In the data rows, the value 128 means zero.
Some points, one per row:
[166 157  16 164 189 181 185 167 169 154 133 199 165  91 180 115 118  67
 127 173 103 175 154 137 155 111  82 111 154 113 166 133 127 119  88 118
 104 167 129  83 130  90 174 178 110  87  79 151  93 110 145 178  71 143
 218 125]
[123 115 184 137 112  99 122 125  96  99 114  65  82 128 155 144  99 165
 140  82 117 108  84 105 117 139 160 166 155 155 116 102 184 168 116 151
 124 114 132 127 176 149  60  93 175 112 135  80 149 141 113  26 188 118
  92 130]
[109 133 180  99 104 107  92 123  85  59 126  62 134  91 117 191 105 141
 121 139  93 120  78 140 110 176 159 146 116 125  92 128 120 144 153 122
 121  83  85 103 125  93 125 120 158 145  90  85 171 117  64  58 217 144
  80 105]
[155 126 102 149 135 121 165 137  97 134 113 171 126 152 140 121 167 135
 103 124 196 102 144 112  99  84 143 128 128 122 114 152 174 113 143 102
 125 103 138 149 126 110 131 133 135 143 144 142  95 165 210 157  80 134
 133 174]
[129 140  80 141  95 139 133 160 172 121 146 186 174 111  88 119 117  87
 150 127 147 138 158 139 133 125 105 123  85  73 113 129 136 107 127 119
 143 168 105 113 114 146 152 144  61 155 117 151 117  85 152 188  80 107
 161 111]
[135 127  77 131 142 127 126 151 105 138  82 145 112 136 138 103 136 125
  77 114 152 142 161 151 147 131 109 123 113  94 148 126 121 134 137  97
  89 149 148 163 102 120 134 177 112 100 128 157  87 131 139 128 102 136
 155 132]
[138 150  87 126 105 132 145 147 102 129 142 178 129 123 146  90 130 121
 142  91 134 187 154 133 118 114 119 146 126 155 149 153 123 151  90  91
  70 165 123 120 110 120 143 140 161  79 116 140 135 118 158 169  71 164
 150 123]
[110 146 113 146 107 112 138 135 121 133 148  96  85 180 167  86 166 150
 115 129 200 156 132  91 114 127 140 154 150 172 118 171 174 127 151 119
  80 126 114 182 117 100 117 154 164 119 145 152 108 141 176 167 107 149
 122 172]
[ 63 116 255  86  52 104  99  28  60  47 131   0  74 145  63 209 149 176
  87  95 154   5   0 116  99 182 230 155 106 159  25 106 172 119 195 194
 188  96 155 158 166 163  55 100 156 174 131  43 179  91  77   0 238 117
   0  91]
[104 142 149  90 139 117 103  69 139 102 128  66  65 114 130 172  89 142
 129  95  98 173  79 134  75 202 113 194 170 126 151  97  96 128 113 162
 147 129  92  92 158 172 120  88 163 138 141  71 163  70  33  77 221 132
  68 117]
[153 127 110 108 137 127 143 141 124 137 106 134 132 152 140 119 195 154
 135 133 135  95 128 133 124 137 145 146 107 135 116 103 145  96 161 138
 142 119 150 124 105 110 130 149 134 132 138 129 124 139 148 142 128  86
 143 163]
[164 134  95 152 135 157 134 133 175 114 127 183 175 140 100  98 130  69
 116 136  81 151 124 181 187 117  49  80  95  95 150 144  97 128 121  98
 172  84 143 105  79 151 185 136  85 162 101 134 142 134 136 158 107 124
 144 137]
[110 118 125 123  93 130 173 104 113 159 128 129 137 154 194  88 158 168
 107 183 148 130 185  76 112  67 161  83 110 179 118 155 134 128 167 126
  87 141 115 161 143  82 136 177 155  57 147 197 126 164 202 203 100 117
 137 197]
[134 131 151  88 161 140 103 137 115 127 133 117  99 146 212 126 116 148
 107 139 126 199 121 109 102 114 127 134 143 151 161 153 147 153 132  87
 122 133 101 126 127  94 111 134 140  63 132 130 148 103 143 121 142 118
 120 153]
[110 151  66 152 227 166 181 195 113 147 111 126 143 116 234  82 129 125
 153 167 105 176 167 124 122 103 124 118 119 116 161 184  92 158 142  85
  41 179  97 126 139  90 176 132 162  85 178 172 142 113 197 207  65 150
 177 135]
[ 76  82 255  65  18  49  51  99  50  27 140  33  99 100  36 133 149 210
  89 103 192  29  46  77  53 172 225 132 142 205   7 120 199 107 189 205
 218 102 128 208 208 152  31 129 152 147 141  57 177 159 126   0 224 116
   0 139]
[125  92 173  87 140  88  54  90 117  67 123  41 101 141 131 177 130 174
 120 104 115  79  73 129 120 179 179 160 139 129 124 115 138  95 157 157
 154 143 147 116 149 196  67 113 106 120 125  85 177 124  57   3 235 121
  63  90]
[123 129 118 145 113  98 167 153 116 128 135 140 131 150 122  62 135  88
 113 108 126 114 138 105 119 143 155 122 120 133 134 145 157 103 119 115
 151 164 150 135 133 148 139 147 108 128 145 107 117 126 108 109 140 114
  72 128]
[167 125  83 131 167 116 226 143 120 177 100 193 126 155 116 103 167 118
 107 179 163 119 199  86 128  69 104  98 110 183 113 185 125 117 162  92
 117 155 138 180 134 102 156 130 104 107 155 211  75 166 183 187  75 126
 173 108]
[151 152  79 155 175 139 163 165 153 160 101 196 180 147 165  52 140  86
 152 154 112 170 187 144 129  90  47 114 100 102 168 123 103 104  85 150
 147 157 120 135  99 119 166 152 101 120 132 136  72 129 158 207  76 123
 193 109]
[148 151  91 120 143 145 160 123 140 118 113 104 126 141 152 111 123 164
 147 118  99 146 128 124 103 137 153 135 181 107 141 115 147 121 104 122
 123 143 130 123 129 123 127 100 172 114 172  99 143 116 110 126 100 134
 133 123]
[136 131 149 149 126 107 156 122 138 126 130 127 156 157  75  71 140 138
 126 124 160  67 142 118 137 150 178 114 141 133  83 130 157 101 150 195
  97 137 148 181 150 103 119 159 125 129 135 196 124 171 149 179 136  95
 124 160]
[185 114  82 176 123 166 145 173 208 122  84 158 198 141  29 159 106  57
 125 155 115 109 140 143 190  78  90 106  97  89 138  91  90 117  77 139
 187 145 134  86  97 100 160 136  44 160  87 141  92 110  86 172  93 118
 153 158]
[139 116 192 100  61 108 104 113 108 105 145 120 138 150  95 145 125 120
 125 123 133 107 105 114 109 161 142 152 124 162 110 116 117 121 122 128
 163 117 142 158 112 130  61 142 139 141 133  89 118 162 155  70 173 103
 137 117]
[117 157 137 160 115  82 145 155 166 146 105 132 137 112   8 147 180  73
  99 133 149  63 120 172 160 109 133 100 110 132  94 116 143 120 146 161
 202  98 139 113 106 156 146 142 117 154 112 128 128 135 102 142 104  79
 120 114]
[ 90 112 163 121  47  96 126 103 107 120 125 113 125  93  67 128 195  92
 130 104 160  39 114 108 138  97 137 107 111 160  90 136 160  92 139 161
 125 103 121 149 131 153 131 121 108 143 166 163 112 141 129  73 106  77
  84 120]
[140 157 114 163 173 158  92 111 148 146 123 139 185 101 116 132 114  80
 162 156  95 152 103 138 177 175  85 160 159  25 163 130  72 120  94 183
 126 124 153  70 127 142 140 120 100 150 102  58 145 118  93 135 118  96
 139 125]
[118 143 148 105 106  95 126  92 110 109 112  82 111 112 109 133 168 152
 141  94 156 121 124 155 128 144 181 163 138 153  66 110 136 109 172 127
 156 129 124 139 176  88 140 123 151 123 119 111 154 148 117  76 132 132
  74 118]
[136 133 124  82 183 142  37 123  80 126 132 112 108 120 158 135  98 142
 142 106 112 149 114 110 115 124  81 109 171 124 153 158  82 135  75 141
 145 141 129 109 137 147 126  94 133 143 126  87 165 136  73  94 150 154
 120 102]
[ 73 103 255  74  69  78  60  50  95  44 103  15  81  94  68 108 179 179
 103  82 158   0  62 127  28 177 192 192  94 159  33  87 169  84 196 224
 223  59 150 163 147 149  71 102 130 189 150  54 185 135  74   0 248  81
  17 152]
[144 123 155 112 130 129 128 163 197 121 107 168 119  87 149 147 162 110
 111 124 118 141 132 146 149 137 115 141 113 113 119 106 117 177 165 147
 118 119 148 140 110 129 107 121 134 115 107 163  88 124 121 118  92 131
 161 110]
[136  87 156 140 116 129 154 161 161 102 144 120 110 154  92 141 136 121
 104 121 170  83 144 125 117 119 128 109  87 163  99 115 165  96  92 140
 168 139 134 139 111 131 105 139  95 128 122 134 151 126 137 102 145 101
 180  89]
[112 129 107 136 159 129 111 130 158 119  92 164 133 104  82 149 108 113
 137 121  74 150 112 180 160 139 116 159 103  88 164 132  90 153 110 150
 178 136 119 104 102 150 190  77 112 169 106 129 143 116  76 111 119 122
 161 103]
[183 136 140 129 139 130 167 155 111 145 130 160 147 150 124 106 130 129
 121 139 117 126 125  94 124 137 123 117 109  64 146 112 126 147 114 139
 165 144 135 149 152 157 138 148 111 111 105 128 122 104 113 148 124 123
 127 133]
[168 137  97 167 161 136 153 120 131 184 148 148 113 122 197 168  99 130
 150 128  87 184 158 174 149 101 118 127 154 121 139 134  72 176 124 126
  88 154  70 127  98 107 134 154 155  48 100 136 129 103 118 196 111 191
 155 147]
[159 121 175 106 114 129  96  88 174 118 106 142 108 132  98 147 168 126
 146  83 140  52 102 111 145 155 158 137 107 138 108 143 148 134 158 148
 188 143 110 128 180 119 114 151 109 149  86 126 151 137 173  71 151  97
 118 127]
[111 134 174 127 140 121 144  99 126 108 150  83  72 134 158 159 114 138
 148  85 119 155 121  99 135 150 174 140 140 172 113 120 103 163  91  71
  57 103 118 135 165 138  96  86 230  84 147 131 177 120 124 100 147 126
  87 134]
[136 138 130 129 150 137  99 127 109 136 113 154 143 151 171 159 121  95
 116 113 114 129  90 120 124 109 123 165 124 137 125 157 152 104 100 134
 119 113 115 137 154 128 151 143 161 144 132 118  81 154 123  97 186 126
 127 112]
[111 122 145 144 166 155 115 131 158 166  93 140 166 121 118 121 128  71
 148 136  80 152 158 152 163 156  84 120 136 136 162 106 116 141 107  97
 169 149 125  71  96 162 160 129 105 129  70 143 177 123  49 152 133 145
 155  95]
[111 124 167  85 122  89  74  84 124 152 149  95 101  87 125 176 149 133
 178 125 100 103  83 160 137 155 133 161 136  97 117 117 107 168 117 135
 137 152 123 141 131 168 131 124 133 150 131  84 179 114  69  80 147 124
 105 156]
[155 144  86 135 107  93 170 130 123 182 140 191 174 166 140 112 151 118
 182 150 159  98 121 108 131 100 108  71 118 158 144 131 116 113 158 115
 117 106  71 147 120 102 132 145  88 141 140 159 124 127 160 199 103  93
 122 107]
[162 143 114 130 153 133 158 113 134 142  83 108 154 127 140 115  66  87
 129 130  94 126 123 145 144 144  81 143  94  99 136  97 135 147  59 154
 154 126 104 112  87 212 159 122 107 145  96 108 155 130 103 158 125 121
 156 113]
[123 127  80 135 187 175  80 128 153 143 164 149  92 112 181 128  46 100
 200 144  38 210 135 181 152 163  71 129 154  68 223 112  70 154  49 108
 129 162 108  82  78 188 165 126 122 102 117  87 160  79  85 166 108 188
 164  91]
[135 138 175 113 100 144 155 115 158 107 130 135 157 119  66 149 149 127
  91 147 130  99 119  99 109 118 150 104 129 176  71 130 160 110 186 138
 181 109 157 123 109 136  99 155 105 103 108 159 109 142 144 104 145 101
 119 132]
[137 132 132 124 116 107  97 130 102 122 142  75  78 142 173 116 123 161
 140  85 147 137 102 119 124 150 121 110 193 152 114 141 138 133 166  95
  74 143 134 158 135  63 119 112 173  82 140  92 130 150 150  66 139 179
 108 181]
[142 106 173 101  65 142 117 121 102 135 106  81 173 154 109 127 199 144
 114  85 173  92 140 121 146 105 142  91 143 138 114 133 149  89 154 142
 169 106 157 130 124 132 109 139 138 146 133 150 114 141 163 132 138 104
  79 134]
[174 141  71 170 177 121 120 166 169 179 132 185 207 122  78  78 120 126
 131 154 164 108 144 131 162 100 114  97  76 137 142  76 111  88 117 109
 162 124  96 118  84  80 167 131  60 135 137 167 128 153 126 204  87 105
 176  98]
16 more points follow, each with its number after it:
[151 111 104 149 144 126 113 180 157 141 117 173 158 113  90 111 189 136
 113 163 136  85 193 125 124 143 101 104  95 113 124 133 154 141 141 146
 161 123 178 107  72 163 116 156  57 158  97 135 117 174 102 156 106  81
 170 130] 0
[101  73 193  75  66 107  81 104 124  70 153  22 126 125  26 193 145 157
 157  77 161  19  58  95  74 172 155 149 122 167  91  85 133 131 191 175
 183  80 167 145 152 138  73 108 108 137 140  96 169 146  95   0 200  76
  38 119] 1
[ 94 139 128  96 126 125 140 101  96 110 144 138  85  81 174 109  97 125
 140  89 109 180 105 122 101 179 138 177 173  95 121 142 101 124 134 123
  99 147 123 111 126 157 127 104 133 171  97  93 106  93 101 137 159 123
 127 161] 2
[127 119 103 135 111 119 151 164 130 124 112 130 126 164 132  76 105 161
 147 175 155 172 133  99 158 137 136 152 138 102 159 136 127 118 144  61
  77 146 109 140 137 100 124 145 129 108 145 185 139 156 193 161  98 134
 124 140] 3
[ 74  90 255  74  52  17  56  44  62  57 112   0  22 100 101 140 180 194
  88  38 170   0  67  94  24 159 216 183 143 180  37 127 188  96 194 184
 176  56 161 132 170 156  60  77 167 147 166  71 191 141  82   0 255 114
   0 132] 4
[168 117  81 152 167 165 155 184 161 153 133 175 161 104 147  88 111 126
 152 137  71 170 163 132 144 150  89  85 148  85 207 139 114 144  80 109
  82 156  91 105 113  98 173 145 158 136 129 154 133 146 151 201  97 159
 161 115] 5
[148 178 152 125 141 141 102 121  79  86 147  67 117 140 116 155 104 136
 111 117 104 147  98 155 138 147 134 123 158 118 135  89 114 118 155 151
 116 125 166 146 141 168 112  99 147 109 130  45 123  75 104  95 199 161
  97 122] 6
[180 146 113 154 164  94 176 133 183 165 144 162 201 133  55 126 161 119
 125 159 148 120 159 123 190  93 106  80 109 118 138 156 122 145 139 143
 149 132 127 150  91 133 149 119 122 161 114 182 106 149 115 178  55 131
 158 123] 7
[216 133  87 153 163 147 141 133 140 149 119 163 138 135 164 126 128 123
  86 158 118 174 132 187 127 129 114 147 167 111 146 106 122 147  96  82
 110 132 130 123 103 112 131 135  95 125 141 111 115  97 124 170 118 148
 161 127] 8
[192 111  43 177 151 170 128 157 159 166 147 168 186 132 206 120  76 116
 156 129 111 191 161 151 151 113  84 128 150 109 184 161 127 137  80  68
  90 204 127 103  70 122 161 130 129 107 102 170 118 137 144 237  52 156
 220 138] 9
[161 111 116 116 117 148 122 148 103 148 154 177 112  96 146 131  33 121
 104 108 109 163  63 120 131 124 105 133 176  86 115 152 141 146 137 162
 114 126 122 125 108 166 132 104 103  97 124 150 164 111 132 119 151 173
 103  86] 10
[154  71  93  78 131 161 140 134 133 121  65 150 146 140  53 128 141 103
 104 115 207  46 152 153 160 134 108 120  76 140 100 159 165 129 149 191
 219 106 158 131  82 145 160 178  59 211 104 150  97 114 105  91 106  97
 113 152] 11
[109 136 161 137 140 119 109 104 125 128 171 120 127 113 188  98 112 147
 123 105 112 102  90 121 144 130  95  94 158 108 120 116  69 124 132 120
 125 131 130 105 151 136 143 118 131 118 122  93 112 157 137 115 119 147
 111 134] 12
[ 92 109 241  94  92  57  66  79  88  59 130   0  28 107 160 187 120 185
  89  97 141  66  40 149  52 180 164 183 159 186  50  92 162 137 127 177
 205 123  98 159 170 119  66  79 183  80 142  10 194 121  82   0 239 108
  43 121] 13
[ 88 133 107 133 107 102  92 119 109 122 131 103 129 157 159 128 140 116
 148 108  83 113 120 145  64 117 102 156 117  97 156 178 110 118 165 128
  88 133 100 167 198 113 130 124 180  64 134 152  93 124 118 144 164 134
 105 116] 14
[112 128 185  83 155 122 136  93  39 117 168   9 129 113 167 146 116 161
 104  71 133 157  90 133 114 140 154 161 154 144 118 137 134 127 122 107
  95 111  88 146 139 128  93  48 144  94 158  82 145 120  91 118 181 177
  88  90] 15
Which three of these numbered points are nearest to each point below, looking only along the 3 directions in which the first points spread most? Their numbers follow each, nearest first.
[178 131 142 147 142 152  81 128 151 152 106  95 121 105 117 159  84 119
 117 129 102 160 162 160 139 133 101 131 143 113 170 146 124 147 123  80
 131 161 143  82 115 125 129 138 131 147 132  82 139  67 137 128 159 174
 113 108] > 10 2 12
[149 116  97 136  88 150 122 149 160 145  82 144 141 149  60  96 124  88
 157 107 101 141 168 163 138 102 112 125 113 128  87 126 126 134 117 171
 185 137 146 118  95 144 155 131  74 191 136 122  89 144 134 146  91 104
 153 102] > 0 7 11
[142 134 139 173 137 131 124 149 181 161 104 123 170 101 106 168 141 106
 122 141 133 109 118 136 128 102  57 103 127 107 139 125 150 125 154 154
 139 141 156 127  95 146 109  86  96 143 116 160 123 124 138 132  94 107
 153 132] > 0 7 8
[119 105 134 164 146 100 152 169 181 146 128 166 198 159  96 115 170 129
 115 133 149 110 112 106 174  99 129  74  79 138  79 114 112 117 156 155
 168  87 150 143 114 120 137 124  59 168 109 154 100 142 153 150  88 111
 111 129] > 0 11 7
[120 156 159 111 152 110 126 118  88  95 145 123 101  92 226  93 145 152
 141 105 130 160 123 115 103 106 178 178 124 145 131 148 168 109 101  86
  72 126 171 185 127 107 149 159 164 115 142 152 152 126 161 114 162 156
  73 164] > 14 12 15
[143 147 169  57 133 125  99 148 147  93 131  90 140  93  95 160 126 143
 128 109  94 106 106 150  71 142 166 143 145 126 143 101 148 152 151 157
 177  78 158 119 137 125 120  87 131 145  87  62 153 109 105  54 140 114
  83 131] > 6 12 2
[108 123 155  96 121 125  57 100 114 106 164 118 130 132  92 184 156 141
 149  92 135 102  85 134 120 178 158 177 129 157 111 114 147  87 147 166
 164  97 131 138 154 133 117 146 117 166 142  61 143 110  95  49 120 127
 113 137] > 6 12 2
[101 155 145 108 118 100 126 122 150  77  92  87 179 104  91 125 145 127
  83 133 182  29 113  81 157 140 135 122 131 145  84 152 135 106 171 133
 136  98 132 107  77  80 110 144  37 190  86 144 113 132 106  75 160  64
  98 104] > 11 0 12
[ 61 118 255  93  14  44  34  68  59  37  81  20  83 104  95 121 174 217
  84  93 220  15  48  75  14 180 255 184 106 198  27  99 181  90 239 172
 190  90 165 153 220 173  65  82 153 156 161 120 180 131 106   7 247 112
   2 126] > 4 1 13
[165 121  70 140 118 185 148 187 160 153 132 197 127  99 158 136 150 105
 154 150  64 161 146 162 150  89  88 106 153  84 199 138 111 146  82 100
 113 159 119 107 117  81 164 156 130 108 158 148 112 107 156 166 115 167
 202 155] > 5 8 9
[151 152 117 117 118 145 142 116 124 137 134 116  81 120 144 165 108  98
 161 167  95 160 132 205 141 151  65 159 140 126 170  86  96 138 101 113
 113 164 102  76 122 154 155 142 111 106  84  93 139 120 106 169 155 104
 121 115] > 10 8 2
[ 85 121 135 135 170 140  84  91 121 109 138  93  88  96 176 130  96 161
 105 107  73 165 142 120 144 139 100 137 171 112 137 117 135 138 115 144
  88 137 101 112 153 166 111 111 173 107 153 148 109 119 112  90 193 157
 151 132] > 2 10 12
[132 150 157 132 140 168 107 102 135  97 144 135 106 143 161 133 145 176
  69 119 104 164 102 106 122 111 134 121 145 123 124 143  99 153 112  73
 115 118 136  74 122 155 156 177 149 109 127 123 146  96 132 135 134 140
 123 120] > 12 10 14
[108 134 141 150 117 139 145 100 131 106 114 111 119 147  89 136 128 111
 119 116 135 108  90 138 115 160 141 149  96 113 124 143 158  99 138 165
 179 102 170 156 185 148 125 135 120 168 146 101 146 126 105 123 166  86
 127 146] > 12 6 11
[114 131 154 124 142 105 124 107 121  73  99  50 109  89  80 154  95 140
 159 111 143 111  80 150 122 161 143 196 131 149 133  69 122  94 148 201
 208 113  80 127 124 169 113 106 104 143 129 100 153 122  88  44 183 125
  99 133] > 6 1 2
[103 152 162  80  99 111 127  89 100 144 171  71 105 123 205  96  79 162
 144  95 108 192  89 120 122 127 143 136 188 163  89 110 120 126 116  96
  54 110 141 154 162 109 102 111 155 106 139  54 156  99 144 111 148 174
 116 143] > 15 14 2
[103 123  95 147 124 153 155 159 158 161  94 202 147  93 100 104 171 101
 113 177 131 156 122 118 157 103 140 100  76 117 130 144 134  66 151 125
 125 119 140 117  82  90 167 166  55 154 130 202 113 136 127 214  69 116
 178 133] > 7 0 8
[105 124 130 169 110 110 151 160 131 157  91 200 134 157  85 129 141  94
 110 193 126 147 195 155 141  84  69  69 100 130 131 133 102 117 149 128
 148 127 158 129  97  75 159 176 123 150 126 173  92 135 162 198  85 122
 166 172] > 7 0 3
[149 150 129 124 123 122 105 140 157 119 193 163  85 139 175 159  83 186
 160 127 119 215  79 133 127 167 116 147 136 102 186 122 133 177 129 124
 135 123 128 113 123 131 120 123 190  96 160  84 184 111 128 136 168 143
 153 103] > 2 10 12
[ 93 135 154  97 146 116  96 110 113  69 153 125 133 128 184 152 125 128
 144 113 131 169 122 122 105 149 162 138 132 133 139 128 116 140 102 120
 105 115 120 109 116 121 152 103 187  71 127 104 130 101 151 106 159 132
  92  89] > 2 14 12
[ 67  94 255  53  48  16  14  50  63  12 131   0  70 122  77 157 187 155
  59  92 197   7  21  79  21 180 227 206 127 205   6 115 206  80 202 207
 180  63 141 149 183 191   0  86 121 200 149  23 160 141  61   0 255  94
   0 140] > 4 1 13
[174 123  67 158 166 131 177 176 161 154 121 220 137 157 195  90  81 139
 111 158  80 199 205 116 176 104  77  95 138 127 180 142 126 151  76  28
  92 146 101  96 105 101 179  97 108  86 133 198 104 129 142 208  75 157
 208 112] > 9 5 8
[161 154  62 166 223 167 184 198 140 174 120 178 133 137 184  93 125 126
 151 158  94 199 181 114 184  82  83  86 129  68 192 145  99 158  91  97
 105 169 107 103 113  96 208 161  90 116 132 167  98 124 157 246  61 169
 217 110] > 9 5 8
[ 93  92 206  65  79  71  86  93  99  87 110  67 122 120  88 124 151 141
 113  79 169  48  80 115  98 171 151 160  87 152  53  95 179 101 169 202
 187 131 158 163 176 160  75 103 122 191  85  83 114 146  67  42 173  95
  64 145] > 1 13 4
[121  95  95 105 151 154 132 111 103 142 117 123  86 120 177 133  97 120
 133 147  85 160 140 161 110 112 146 110 155 121 161 189 127 110 125 141
 120 131 138  85 118 142 137 122 146 107 108 105 131 110 104 164 114 128
 135  99] > 10 12 2
[130 113 176 106  64 112 109 121 133 110 132  94 112 147  51 123 211 132
 107 142 205  29 112  82 124 134 166  92  89 192  72 139 142  91 183 211
 171  97 147 127 105 124  94 146  64 155 136 106  84 140 146  54 134  79
  89 119] > 11 1 0
[130 111 171 112  94 108 106 140 124 142 106 154 121 173  55 146 203 151
  83 127 193  18 137 134  84  94 141 113  84 159   5 151 174  98 139 119
 169  90 138 208 160 111 119 144 108 200 128 191 113 192 172  68 137  77
 114 150] > 11 0 1
[154 161 126 149 122 139 133 126 110 128 121 133 126 141  69 197 163 129
 121 139 182  40 122 123  70 156 146 153  87 140  84 116 148 104 157 137
 167  97 134 164 125 156 125 121  94 154 149 108 136 146  83  82 148  72
 104 145] > 11 0 12
[133  65 168 134  98 120 115 118 150 128 116 117  95 114  60 122 154 154
 150 134 170  73 149 132 125 110 149 117  76 139  97 134 161  93 155 191
 175  64 142 167 132 110 127 146 142 180 125 136 134 132 122 120 108  60
 132 127] > 11 0 12
[118 150 119  99 116 171 152 112  79 135 147 116  80 115 152 107 121 122
 124 101 131 132 106 145  65 133 189 112 154 129 105 132 146 138  88 114
  88 123 107 161 149 122 119 117 168 129 130 127 154 130 177  83 155 118
 138 123] > 14 12 2
[ 92 188 135 108 130 116  96  83 100  99 157  99 113 142 157 173  95 172
 121 111 103 149  83 116 116 103 130 123 123 116 112 129 133 105 111  96
 101 151 105 112 157 116 117  92 147 113 122 102 169 121 113  99 135 146
  75 155] > 2 6 15
[119 137 115 129 147 130  96 156 144 119 127 133 118 123 150 101  97  72
 121 163 144 173 152 104 155 115 106 114 131 120 181 100  71  88  96  90
 110 109 120 139 142 134 126 146 121 119 116 121 127 123 116 171  81 166
 146 106] > 8 10 5
[113 177 109 145 128 134 115  95  99 137 128 161 131 160 182 104  89 151
 178  97 115 186 112 154 128 133 102 199 135 158 134 128  89 127 132  94
 104 157 114 134 151 137 128 122 143 104 132  93 160  83 128 118 144 156
 117 128] > 2 10 12
[149 144 142 121 151 102 127 151 129 122 114 135 115 127 144 148 136 132
 158 157 126 165 148 135 146 132 107 104 126 139 137  98 123 147 108  92
 102 128 125 143 128 136 133 129 144 111 121 117 149 116 138 151 137 129
 105 161] > 12 10 14
[128  71 159 121 116 112 156 161 102 115  83 135 140 128  95  74 135 101
  83 123 136  61 114 109 112 108 173  91 100 168  76 131 147 118 152 172
 142 121 154 134 135 102 123 153 132 163 140 136 115 108 126  97 125  97
 100 157] > 11 0 12
[175 144  43 147 182 175 177 154 181 139 187 181 135 137 208 140  88 120
 143 136  63 233 189 149 190  91  82 141 176  88 211 145  82 111  53  34
  94 195  80 110  79 108 182 118 181 100 127 172 123 117 148 202  91 195
 170 113] > 9 5 8
[170 149  34 168 173 233 128 171 138 175 143 176 152 176 178 136  93 106
 142  91 109 255 194 174 150 131  71 124 132  94 207 126  57 176  95 100
  75 171 105  76  96 149 203  93 148  77 154 153 110 145 168 233  94 186
 202 165] > 9 5 8
[ 89 107 189  93  95 109  42  64 119  80  85  77  62 117  35 179 114 137
  84  81 127  52  74 115  99 140 144 119 105 133  79  95 143 103 183 219
 182  73 141 167 143 186  86 124 124 202 116  68 186 118  84  16 175  73
  23  80] > 1 13 4
[192 131  57 150 142 156 144 194 173 135 130 151 154 130 145 120 107  98
 143 144 112 180 149 193 163  98 105 124 121 104 187 127 119 101  89  96
 101 151 103 102  88 125 148 104 124 104 106 150 130 135 113 206  88 142
 164 124] > 5 8 9
[113 104 132 146 109 128 139 122 125 155  93  89 120 127  62 162 167 124
 121 149 125  99 138  97 157  98 171 103 112 124 125 128 150 120 160 175
 142 129 113 150 146 123  92  97 148 123 117 126 108 149 110  94 116 119
 110 125] > 12 14 11
[125  96 145 138  99 150 113  90 149 118 165  73 148 103  82 137 130 125
 126 153 129 104 123 120 135 168 133 127 114 168 119 130 140  98 151 136
 134 120 154 150 104 112 146 150 122 149 114 128 148 132 137  92 139 107
  91 165] > 12 14 6
[ 84 118 140  96 111  84 145 125 132 123  97 144 114 146  79  80 198 147
  94 132 187  43 136  93  88 120 136  71 130 167 100 131 141  99 182 123
 139  92 152 185 123 108 134 170  95 106 134 216 102 158 152 109  76  75
 127 102] > 11 0 3
[142 169 106 138 144 205 131 174 161 153 160 198 155 123 172 127 115  99
 102 144  87 215 193 118 153 114 105  99 139  93 173 104  99 117  81  87
 129 141 127  89 118 135 161 118 119  80 105 167 105 123 136 201 114 165
 220 119] > 5 9 8
[ 88 111 255 102  87  62 104  62 105  16 131  18 101 117  69 148 138 153
 101  81 175  27  41 113  74 157 213 177 112 149  36  89 189 127 214 189
 178  64 118 172 204 164 111 105 141 165 132 104 172 134  47   0 243 113
  31  84] > 1 4 13
[158 147  89 105 153 151 126 108 147 134 118 149 168  81 108 150  96 119
 132 107 111 153 121 175 182 146  75 123 124  80 159 132 129 110  80 106
 143 197 154 106 110 160 170  95 111 182 121  75 145 103  25 132 131 122
 165  96] > 10 8 12
[120 106 136 138 142  78 189 135 149 127 167 162 123 125 109  78 146 109
 149 132 145 112 176  81 113 108 145  60 143 113 150 168 134 101 133  96
  62 102 131 156 125  44 133 151 164 122 178 182 132 117 162 167 127 100
 123 167] > 3 14 7
[113 111 165 127 150 112 124 144  82 100 133 121 113 121 150 165  88 121
 144 122 124  90 106 152 141 160 108 157 145  93 124 121 126 163 101 108
 168 104 136 104 148 167 108 123 127 122 125  76 140  95 122  62 190 139
 100 132] > 6 2 12
[ 96 152 116 142 153 125 117 126 142 143 152 102 115 153 162 146  99 111
 107  91  78 191 137 170 147 120 127 141 177 113 186 134  99 124  84  99
 130 150 133 123  94 118 101 134 148 124 135 103 150 111 107 138 119 149
 116 114] > 10 2 12
[139 161 151 156 142 159  75 163 175 155 153 147 168 134 125 109 129 101
  88 153 130 118 139 126 132 155 110  90 101 115 122  92 157 108 104 109
 168 155 146  92 124 159 153 163  75 140  81 107 125 141 143 148 121  79
 164 172] > 0 7 8
[118 153 148 113 130 137 102 131  91 104 150 105 116 137 169 152 120 193
 116 105 141 133 126 129 123 112 181 141 129 104 141 122 151 137 104 167
  82 133 112 145 148 115 135  85 146  44 180 129 125 140 148 120 137 172
 115 150] > 14 12 2
[157 138  96 164 148 138 156 208 140 157 183 185 157 139 195  94  67 120
 135 130  92 201 182 165 183 111  56 119 149  91 185  91  80 139 124  86
  74 139 100  86  94  69 150 166 136  79 113 143 110 131 180 191  76 150
 218 145] > 9 5 8
[ 56 108 255  72  45  46  62  56  31  59 146   8  58 147  81 176 131 170
  94  72 162  28  24  68  84 201 197 148 124 202  16 124 181  87 209 176
 158  96 129 150 178 154  40  96 136 135 178  24 153 116  74   0 255 115
   0 123] > 4 13 1
[122 137 136 148 132  95 108 112  91 107 122 110  89 111 100 134 110 171
 111 149 126 138 123 104 155 124 165 136 125 150 169 113 139 134 126 113
 129 115 125 125 130  95  95  87 153 127 129 120 134 124 112 115 154 143
 132 155] > 12 14 2
[192 169  66 180 171 195 162 196 152 148 155 216 156 122 169  78  85  96
 144 125 105 204 172 182 172 107  70 142  91 119 219 149 130 131 110  78
 117 171 139  64 123 107 202 133 141 122  86 139 128 150 175 244  73 119
 198 102] > 9 5 8
[141 138 139 102 125 106 168 109 118 141 168 148 132 146  96 116 151 155
 188 160 111 111 102 106 134  98 152 191 120 130 133 134  88 111 110 103
  99 129 131  89 138 110 103 133 121 132 156 116  82 135 102 108 107 134
 117 198] > 12 14 10
[134 195  57 149 138 144 122 164 149 168 148 159 138 123 163 141  88  98
 136 123 115 177 136 149 173 104  74 115 133  93 205 130 124 125 126 112
 117 175 130  86 112 106 155  92  89 114  91 147 141 106 123 183  65 158
 196 130] > 5 8 9
[160 132 150 138 107  95  86 129 170 118 117 184 147  96  52 143 166 143
 138 134  95 113 132 147 160 157 152 122  99 165  61 129 147 142 138 166
 199 150  95 129 122 130 138 141 114 165 120 120 141 145 145 119 119  78
 111 110] > 11 0 12
